In the data rows, 128 means zero.
Some points:
[ 72 126 148 117 101 152 134 184 148 144 164 119 174 108  86  98 128 154
 108 134  72  70  90 129  71 121  69  74  90  96  85  65]
[110 165 130 111 138  93 162 103 164 149 111 149 182  98 169  90 106 139
 105 132  87  81 127 110 165  96 100 158 135 165  80 147]
[107 123 205 189 125 149 117 161 113  89 109 105 164 160 123  85 169 125
 160 151 127  94 102 115 123 164 136 182 180 102  98 113]
[167 210 139 112  88 157 128  77 101 147 100 151 201 116 138 138 206 142
 221 198 167 219 121 124 165 124 113  73  81 159 191 178]
[212 100 129 125 109  77 158 103 122 106 147 146 128 166 113 108 148  99
 121 134 161  93 109  96 141  84  56  95  49 127  69  79]
[ 93 139 128  71 166 130 129 178 137 126 117 124 144 119 167  97 112 105
 148 101 125 147 148 163 156  82  98 109 171  94 115 174]
[ 93 170 128 171  84 103 159 113 136 159 141 113  91 148 118  94 164 153
 146  99 157 171  86 133 100 166 102 141 165 111 112 134]
[185 127  84 115  64  65  84  83 115  74 125 186 140 129 174 132 165 134
 108 106 168 157 105 197 102 166 167 146 185 121 129 154]
[ 95  83  52 128 111 141 170 172 168 117 112 137 125 127 195 115 178  96
 110 168 119 113 152  87  76  87 152 138  78 142 100 168]
[129 124 165  90 115 172  80 154 103 156 138 139 116 109  89 135 186 108
 187 134  88 160 189 115 114 108  93 168 155  69 116 123]
[147 163  93 156 180 149 120  90 108 127  91 163 128 142  82 154 171 154
  85 152 111 111 100 142 112 169 172 173 134  98 103 174]
[119  88  82 156 154 108  85 166 130  99 129  91 105 171 109 140 153 167
 109 154  96 109 129 131 132 102  90 156  94 100 171 187]
[114 147  77  90 116 164 123  91 175 148  72  83 135 141 111  91 114 110
 132  61  91 105 123  79 126 113 163 156 134  98 173 111]
[144 128 114 120 144 105  88 138 120 156 126 102 181 107 178 152 165  99
 139 106 180  64 118 149 138 123 120 103 164 140  92 145]
[154 100 134  93 125 145 160 168 141 188 163 163 156 218 140 198 142 133
 108 179 176 113 139 144 175 123 172 111 148  85 109 142]
[155 117 162 136 121 175 154 118 163 103 154  98 120 121 174 118 128 151
  85  93 139 158 163  74 115 100 119 179 137 175 115 164]
[203 173 201 128 146 140 101 206 196 146 135 139 147 146 143 166 119 193
 114 189 141 137 154 163 133 194 138 167 107  91 127 179]
[124 125 144 109 108 139 131 155 152  95  81 156 106 109 140 159 121 162
 148 135  98  62 137 138 140  91 148 167  85 178 165 130]
[154  71 119  93 185 155 185 102  98 194 159  92 107 125 159 120 151 151
 121 123  84  88 107 113 152 122 134 115 141 158 122 104]
[107 138 111 121 143 119 169 126 137 114 178 131 111 207 115  86 105 107
 174  93 160 123  79 151  85 183 117 155  90  98 179 161]
[191 186 136 148 112 144 161  97 114  44 137  89  29 103 132  90 102 141
 100 166 106 103 149 107 137 101 108 139 109  87 167 116]
[122 167  79 108 107 181 122 189 109 134 180 124 108 113 146 176  97  97
 106 157 128 135  85  74 109 192 115 128 137 151 117 120]
[148 142 129  80 108 111  84 163 145  99  93 162 112 153 185 145 137 159
 114  83 118 140  82  68 152 116  90 118 175 141 136 142]
[118 121 136 147  94 143 156 130 153 153 119  99 101 129 187 168 170 105
  84 121 156 161  80 139 121 133 101 183 103  93 113 116]
[145 123 153 103 184  93 100 100 138  81 135 166 145 119 116 123 180  72
 124 151  98 104 145  56 148 147 153 157 176 116 143 125]
[106  73  61 154 153 172 149 160 106 162 109 184  89 154  95 113 141 160
 144  89 139 127 112 122 117  75 163  71 152  93 145 151]
[112 153 167 166 175  99  90 172 163 162 162 124 128 113 104 126  92 156
 152 150 180 124 107  95 103 124 151 109 156 112 115 167]
[156  97 103 118 156 176  99 149 117 107 126 134 140 165 135 121 177 189
  96  93  96 139 140 133  76 100 100  91 163 145 147 163]
[132 158 130 136 132 131 112 104 122 181 107 174  98 156 162  85 123 136
  92 172  91 114 176  78 156 153 126  81 170 120 167 163]
[157 163 124 101 178 153 133 162 146 124 154 153  87 153  97 168  97 156
 124 161 136 129 122 134 149  91 145 160 150 161 157  82]
[148 123 123  99 106 153  57  77 137 121 139  96 126 151  81  76  87 102
 126 156 120 164 101 137 122 118 154 152  81 132 112 125]
[131 138 105 107 157 154 142 140 168  65 149  75 115 109 142 165  90 176
 175  99 165 118 169  96 116 174  77 102 159 167 101 106]
[150 114 125  69  85  82 169 170  76 164  92  75 134  70  86  68  83 121
 136  93 147 129 102  93 172 176 156 163  94 103 151 149]
[ 66  97 142 166 112 144 112 160  92 128 175 170 113 103 181 149 125 113
 116 119 121  77  82 126 169 168 121  97  88 115 122 153]
[122 134 145  71 158 139 126 129  87 140 172 184 187 133 139 179 119 119
 121  95 105 135 127 124  66 149 154  99  88 154 117 158]
[146 124 170 109  86 116 171  86  87 115 128 122 122 126 145 189 122 121
 182 104  70 108  86 169 151 109 156 134 149 127 132 151]
[137 135 101 185 131 121 144 157 160 145  90  77 179  93 110 179 111 155
 111 186 143 118  99 115 144 177 130  89 118 139 142 106]
[ 67 123 169 179 138  98 137 112 129 180 116 135 128 137 160  96  93 152
 145  81 118 107 151 128 103  86 137 154  89 162 137 159]
[115 123 168 142 105 188 117 130  79 168 117 148  67  89 163  98  97 149
  97 157  97 136  91 151  98 173  93 131 148 142 156 174]
[117 104 149 130  95 164  91 150 148 167 144 116 104 179 127 107 139 118
 103 123 111 147 208 177 197 199 127 123  83 160 155  80]
[155 157 143 159  96 153 162 111 122  92 157  66 155 161 160 112 135  85
 137 119 136 109 166 147  80 109 198 107 109 122 179 138]
[113 152 181  86 137 122 100 107 163 153  66 129  91 169 163 110 172 168
 144  91 113 107  99 128 155 132 187 101 104 141 118 117]
[153 141 141 128 106  96 122 133  57 120  55 138 117 118 120 109 121 178
 203 189 111 108 178 206  97 122 112 143 123 165 106  99]
[129 109 170  96 161 141  79  82 174 158 150 128 123 147 142 107  94 152
 137 116 167 100 106  96 129 137 134 144 152 141 168  81]
[ 90 183 113 130 132 171 126 106 110  96 133 127 127 147 124 187 191  87
 114 142 109  79 128 117  84 137 173 164 126 162 137 107]
[113  67 128 120  93  84  74 124 157 114 163 147  98  86 107 131 111  74
  80 103 133 100 152 114 108 138 132 124  99 121 140 122]
[131 134 145 162 182 170 149  88 169 159  90 121 122 167 101 166  86  96
 156 124 128 138 124 150 152 131  63 162 165 143 105 130]
[151 155 194 178 129 109 110 139 173 152 162 157 160 138 108  99  68  87
 115 129  89 142  87 109  56  56 108 100 109 103 107 115]
[102 111  99 124  85  66 124  89 177 178 127 136 172 187 166 203 172 199
 110 183 158 177 133  99 138 103  98 138  94 145 194 122]
[132 160 121 145 187 161 183 133 149 130 122 105 150 100  88  68  56 113
  71 107 137 206 192 206 164 171 208 183 138 147 109 126]
[113 126  95 109 119  97 146 127 108 104 184  77 182 129 118  89 147 159
  98 117  74 156 155 122 121  98 128  84 183 169 139 102]
[219 178 167 177 182 115 162 174 170  73  73 123 103  92 147 114 171 133
 149 139  97 167  76  83  75 145 163  62  94 179 105 106]
[101 137 156 181 109  99 102 147 109 146 105 135 109 157 142 144  76  80
 122  78 128 102 143  98 156 176 185 109 133 135 138 137]
[137 122 122  79 148  79 115  91  81 129 154 150  95  77 102  91  91 138
  78 156  74 153  96  87 123 168 126 186 126 101 123 129]
[133 152 117 176 123 201 163 147 140 104 163 162 129 138  69 151 120 134
 132 138 179 140 173 179 199 110 155 113 152  96  94 117]
[151 109 117 152 146 124  85  78 128  92  80  98 111  61 137 140  80 163
 110  73  79 103  80 163 123 138  82  60 116  57 124  79]
[ 96  89  95  72 116 120 179 134 234 158 139 191  93  81 133 139 133 116
 147 108 103 171 205 186 140 199 139  90 115 106  90 129]
[117 119  95 184 178 168  92 105  92 107 164 193 131 143 176 135 110 171
 140 107 108 162  76 148 110  79 145 156  88 136 159  97]
[ 76 198  95 136 169  75 125 146 145 135 145 148 100 106 121 154 168  97
 140  99  93 184 127 111 182 107  87 161 121 124 168 126]
[ 98 107 130  86  96  83 127  66  85 118  66 122 151 157 100 191 146 169
  92  92 141 143 169 131  74 144 128 134 143  88  81 123]
[ 63 111  96 125 126 119 101 139 134 142 147 174 154 125 179 102 109 128
 171 214 119 186 127 161 117 155 177 116 154 149 126  77]
[ 68  86 147 139 160  76 117 116  74  74 136 132  89 151 103 168 108 154
 156 132 170 146 171  90 173 130 126 105 108 173  81 151]
[107  89 119 114 178  63 121 116  90  87 102 109 125 100 182 122 105 121
 136 218 178 129 198 135 145 112 116 119  99  51 155 125]
[102 137 173 116 105 173 103 107 139  94 168  73 135 101 154  97 135 109
 113 109 103 159 142 132 194 117 187 115 126 115  98 160]
[107 105  99 150 121 148  87 136 107 137  82  82 163  91 163 145 118  86
  87 174 101 133 138 164 111  83 105 116 171 135 168 103]
[115 158  90  87 125 134  74 118  60  81 131  71  77 150 161 120 129 156
 207 153 193 159 153 143 143 164 153  91 129 132  87  82]
[138 104 148 181  94 148 125 131 112 116 113 137 168  79  97 179 121 121
 112  80 150 159 174  81  91 167  92 164 111 172 162 100]
[160  69 113 162 102  96 160 164 131  91 109 154 137 211 138 111  97 106
 152 125  83 166  97 117 155 124 125 149 149 167  83 126]
[160 129 162 163 115 106 159 170  96 148 182 133 123  67 110 102 193 186
 101 127 193 130 153 162 195 125 149 187 132 151 111 105]
[173 255 165 154 156  94 114 172  83 164 107 100 102 114  81 139 119 133
  97  76 128 139 165 136 106  89 135  96  95 106 138 100]
[191 183 173 175 129 195 183 125 112 147 126 170 126 118 176 157 106 103
 150 135 123 132 148  99 152  74 111 115  61  37  50  46]
[124 100 103 128  95  96 111 156  89 105 115  77 137 156 102 148  63  98
  77 143  91 171 104 103 147 113 158 107 153 119 110 163]
[117 113  71  83  88 137 112  88 170 122 114 164  93  68  76 144  73 127
 141 105 138 120 121  96  96 103 143 139 108 126 107 123]
[ 98 137 128 142 110 119 174 113 144 146 195 112 106 111 116 179 120 164
 170 144 132 105 131  93  78  77 169 109 178 120 120 159]
[142 123 153 131 181  80 148 110 174 100 161 142 124 125 107 131 145 120
 141 140 163 103  95 155 115 110 145 135 120 129 203 112]
[ 83 105 141 136 171 160 167 142 121  82  89 169 146  75 135 108 119 101
 106  96 177 178  96 133 172 123 122 131 157 133 132 100]
[ 59 119  86  99  99  85 177 176 145 121 105 138 107 182 118 124 142 139
 125 143 121 145 151 158 154 146 160 136 120 151 137  63]
[145 115 156 145  71 110  74 151 166  61  96 127 136 118  50 118 129 127
 130 123  89  84 115 157 168 100 146  99 121 134 140 180]
[111 106 169 107 135 121 141 108 124 124 170 111 116 133 154 163 117  89
  85 130 121 159 105 183 107 106 109 111 122 173 137 167]
[ 99 188 159 102 110  96 144 121 121 106 138 129 144 146 162 175  88 107
 105  96 145 101  98 182 132 107  84 103 162 135 176 103]
[ 65 135 111  73 113 113  73 117 104 121  80 125  97 134  86  74 149  78
  59 137 156  98  98  91  82  87  98  77  70 116  27  60]
[144 143  93 140 127 115 144 119  86 148 139 171 194 138 142 115 108 196
 132  93 113  79 151  96 118 131 121 111  88 150 106 209]
[173 145 120 116 117 114 142 133 113 122 156 162  84  86 156  82 140  81
 148 115 152  64 160 144 101 150 132 106 188 134 176 124]
[117 153 107 178 141 168 136  75 134 117  76 135 156 135  89 104  98 130
 122 169 175  95 124 100 169 171 113 118 165 114 136 131]
[136  94 137 168 153  94 122 163 107 162 133 114  91 158  94 154 168  94
 182 104  80 135 174 144 104 160  80 139 150 119 143 102]
[ 97  91  64 145 149 113 138 117 110 172 157 121 179 110  96 150 148  74
 139 105  78  84 109 127 139 150 144 114  98 122 169 107]
[127 139 170 140 134 133 131 113 151 163 117 141 104 113  97 115 172  85
 124 168 168 139 123 146  94 111 101 149 181 191 101 175]
[189 107 106 131 163 149  91 133 120 198 119  99  96 105 114  93 125 118
 101 114 186 130 126 194 122 121 150 149 116 212 121 104]
[ 95  97 178 136 102 145 157 109 113  95 116 132 139 113  96  90 136 165
  82 132 165 125 161 119 109 130 134 110 163 118 190 126]
Along one direction, these points spread out more than along any other. Take the direction at right angles to it along which they spread out most. Go by this last direction. Where along it does each point below lie, from 0 to 99? 50 is the average, and the first point above lies past it. One standard deviation of the points above along it is 16.
[123  93 164 145 119 149 157  78 111 134 103 112 127 144 127 117 117 117
 175 147 129 136 151  94 109 168 100 127 125 166 133 149] 49
[106  89 112  73  62 117  98 104  80  95 137 153 145 130 110 133 109 148
 154 148 147 175 112 120 115  94 123 153 122 110 116  96] 31
[102 160  61 152  88 114 149 133 136 121  91  94  79 125 117  90 132  90
 102 112 150  97 105 169 117 113  84 153 135 123 104 184] 51
[113  94 137 164 161 102 116  54 151 129 133  52 124  97 153 162 183 186
 150 137 127 148 129 172 133 151 159 125 107  68  53  98] 50
[206 120 148 127 190 138 174 114 111 129 124 132 135 177 123 109 136  91
  94 113 130 161 149 114  78 139  68  60 103  65 130 143] 69
[180 119 111 185 123 140  93 103 141 118 132 162 145 117 101 106 137  77
 125 101 116 135 152 138 199 154 146 127 136 158 136 113] 59
[ 99  91 165  69 190 171 142 188 106  90  97 103 176 108 104 126 161 102
 160 100 159 141  80 140 133 135 112 149  77 122 167 163] 49
[106  81  93 132  72 140 103 155 191 158 171 156 183 122 168  98 160 173
 187 111 164 145 128 105 107 104 106 135 131  69 140 104] 27
[141 160  79 108 167 120  90 119 159 116 150 105 165 122 153 131  96 101
 187 148 111 102 168 152 112 138 101 193 106 140  96 175] 47
[144  78 158  85 108 124 196 143 148 159  88 136 122 103  81 141  87 112
 131 172 104 111  98 135 107 130 177 135 180 143 147 105] 50
[104 168 109  93 119 154 165 117 128 113 194 155 189 181 108  91 143 165
  94 133 105  67 106 146 153 154  80 144 129 143 111  92] 44
[177 115 106 116 112 132 115 172  95 169  88 106 157 155 171 150  99 110
 135  89 167 105 146  90 110  91 151 182 164 103 143  94] 49
[120 116 114 102  85 153 106  75 123 147 124  87  77 113  83 165 133 115
 139 142 144 103 111 115 160  83  84  80 105 154 149 198] 42
[175 131 102 142 123  92 121 136 127 168 175  77 119 100 114 121 149 123
 152 124  91 164  84 103 168 111 141 129 168 128 109 145] 54
